93  118  85
121  131  100
113  79  94
114  149  118
144  38  58
112  41  97
73  57  92
88  115  72
->
88  115  72
93  118  85
121  131  100
113  79  94
114  149  118
144  38  58
112  41  97
73  57  92

124  153  125  146  108  119  74  83  100  61  87  161
46  114  146  75  151  132  83  28  179  44  87  176
93  137  124  80  94  78  55  70  167  37  61  170
->
93  137  124  80  94  78  55  70  167  37  61  170
124  153  125  146  108  119  74  83  100  61  87  161
46  114  146  75  151  132  83  28  179  44  87  176

105  99  43  96  111  104  97  97  108  115  95  110  87  77  80
98  114  164  117  77  92  100  107  82  68  109  83  148  126  124
106  116  57  110  100  100  95  102  101  88  94  101  115  82  85
91  81  102  74  125  108  108  96  127  116  84  114  21  101  96
->
91  81  102  74  125  108  108  96  127  116  84  114  21  101  96
105  99  43  96  111  104  97  97  108  115  95  110  87  77  80
98  114  164  117  77  92  100  107  82  68  109  83  148  126  124
106  116  57  110  100  100  95  102  101  88  94  101  115  82  85

110  122  110  107  85  98  160  113
126  103  81  92  84  133  131  108
116  110  105  97  88  107  138  108
111  108  120  94  93  91  129  106
101  103  154  89  103  58  110  100
107  98  141  85  101  72  105  99
108  122  116  106  87  92  158  112
119  92  113  81  96  104  100  99
->
119  92  113  81  96  104  100  99
110  122  110  107  85  98  160  113
126  103  81  92  84  133  131  108
116  110  105  97  88  107  138  108
111  108  120  94  93  91  129  106
101  103  154  89  103  58  110  100
107  98  141  85  101  72  105  99
108  122  116  106  87  92  158  112

100  122  115  135  83  146
146  143  60  140  35  175
96  124  41  43  84  167
->
96  124  41  43  84  167
100  122  115  135  83  146
146  143  60  140  35  175

122  103  131  84  91  119  144  79  130  31  52
94  84  170  98  100  96  107  102  139  85  104
->
94  84  170  98  100  96  107  102  139  85  104
122  103  131  84  91  119  144  79  130  31  52
---
84  73  95  114  129  100  112  98  107  105  116  77  88  101  77
101  90  95  96  145  96  105  97  107  101  102  108  105  99  92
104  86  99  103  94  96  115  100  103  100  111  109  96  107  81
78  85  93  116  169  106  100  94  107  108  104  69  96  92  102
100  112  105  118  77  110  104  97  98  103  102  95  100  102  118
97  99  100  112  106  105  106  97  102  103  104  94  99  101  104
->
97  99  100  112  106  105  106  97  102  103  104  94  99  101  104
100  112  105  118  77  110  104  97  98  103  102  95  100  102  118
78  85  93  116  169  106  100  94  107  108  104  69  96  92  102
104  86  99  103  94  96  115  100  103  100  111  109  96  107  81
101  90  95  96  145  96  105  97  107  101  102  108  105  99  92
84  73  95  114  129  100  112  98  107  105  116  77  88  101  77

66  79  104  132  95  110  164
127  107  75  102  98  109  63
143  73  66  133  68  88  96
132  112  96  80  45  85  88
63  113  109  107  100  83  98
104  97  110  118  127  113  91
68  114  109  93  82  128  123
111  92  99  148  157  71  117
98  84  79  33  53  117  84
98  93  137  115  93  97  102
40  139  129  85  123  118  129
99  127  99  117  103  103  52
->
99  127  99  117  103  103  52
40  139  129  85  123  118  129
98  93  137  115  93  97  102
98  84  79  33  53  117  84
111  92  99  148  157  71  117
68  114  109  93  82  128  123
104  97  110  118  127  113  91
63  113  109  107  100  83  98
132  112  96  80  45  85  88
143  73  66  133  68  88  96
127  107  75  102  98  109  63
66  79  104  132  95  110  164

71  176  84  131
83  88  82  130
58  126  97  91
61  137  110  77
147  153  139  70
102  119  53  122
122  118  104  44
79  123  82  164
114  62  84  124
77  87  97  148
41  100  170  40
48  130  71  88
->
48  130  71  88
41  100  170  40
77  87  97  148
114  62  84  124
79  123  82  164
122  118  104  44
102  119  53  122
147  153  139  70
61  137  110  77
58  126  97  91
83  88  82  130
71  176  84  131

108  98  80
158  168  47
94  120  81
110  113  83
124  176  145
49  95  111
60  105  109
->
60  105  109
49  95  111
124  176  145
110  113  83
94  120  81
158  168  47
108  98  80

80  106
22  91
->
22  91
80  106

115  109  121  65  97  98  99  109  101  107  101  107
118  91  122  40  95  119  102  64  88  112  112  121
114  124  116  95  101  73  105  165  118  96  84  93
100  107  96  117  102  86  105  131  110  93  90  93
96  95  107  76  96  122  81  48  83  116  119  109
91  101  79  148  106  82  112  139  114  83  84  85
->
91  101  79  148  106  82  112  139  114  83  84  85
96  95  107  76  96  122  81  48  83  116  119  109
100  107  96  117  102  86  105  131  110  93  90  93
114  124  116  95  101  73  105  165  118  96  84  93
118  91  122  40  95  119  102  64  88  112  112  121
115  109  121  65  97  98  99  109  101  107  101  107

111  113  83  109  71  101  114  115  122
120  123  92  111  107  98  111  121  106
83  79  100  93  88  104  97  88  101
107  110  124  95  174  93  85  91  60
106  108  102  101  114  98  99  101  96
->
106  108  102  101  114  98  99  101  96
107  110  124  95  174  93  85  91  60
83  79  100  93  88  104  97  88  101
120  123  92  111  107  98  111  121  106
111  113  83  109  71  101  114  115  122

136  54  126  120  160  119
100  116  101  41  136  177
->
100  116  101  41  136  177
136  54  126  120  160  119

95  99  99  113  110  39  101  101  99  114  108  124  121  78  99  80
101  102  101  119  86  118  100  98  96  78  111  61  67  105  101  106
98  102  99  86  110  82  101  104  173  94  92  83  87  86  102  96
97  100  100  105  107  64  100  101  109  107  103  112  110  86  100  88
97  99  100  145  90  59  100  97  49  96  126  96  97  88  99  85
102  100  100  73  106  125  100  101  115  107  84  112  110  110  100  109
->
102  100  100  73  106  125  100  101  115  107  84  112  110  110  100  109
97  99  100  145  90  59  100  97  49  96  126  96  97  88  99  85
97  100  100  105  107  64  100  101  109  107  103  112  110  86  100  88
98  102  99  86  110  82  101  104  173  94  92  83  87  86  102  96
101  102  101  119  86  118  100  98  96  78  111  61  67  105  101  106
95  99  99  113  110  39  101  101  99  114  108  124  121  78  99  80
---
31  142  70
44  136  77
74  71  118
103  97  100
90  64  114
->
31  136  118

19  170  88  48
118  133  88  44
->
19  133

92  90  165  96
104  101  91  104
101  110  124  99
111  111  51  107
->
92  101  124  107

104  165  109
67  116  69
138  154  61
111  65  87
155  92  112
->
104  116  61

86  56  37
128  40  71
->
86  40

84  107  102
113  35  136
106  117  116
->
84  35  116
---
133  62  166  136
166  76  108  156
41  89  167  109
175  79  95  143
->
133  62
166  76

120  49  23
107  128  65
163  171  127
49  73  96
->
120  49
107  128

106  121  119
129  79  49
68  54  142
36  135  83
->
106  121
129  79

84  103  106
164  95  97
->
84  103
164  95

122  127  50  63
123  118  44  76
154  105  75  32
121  125  47  68
142  104  58  60
->
122  127
123  118

64  93  24  37
69  94  38  47
124  83  139  132
131  118  155  146
->
64  93
69  94
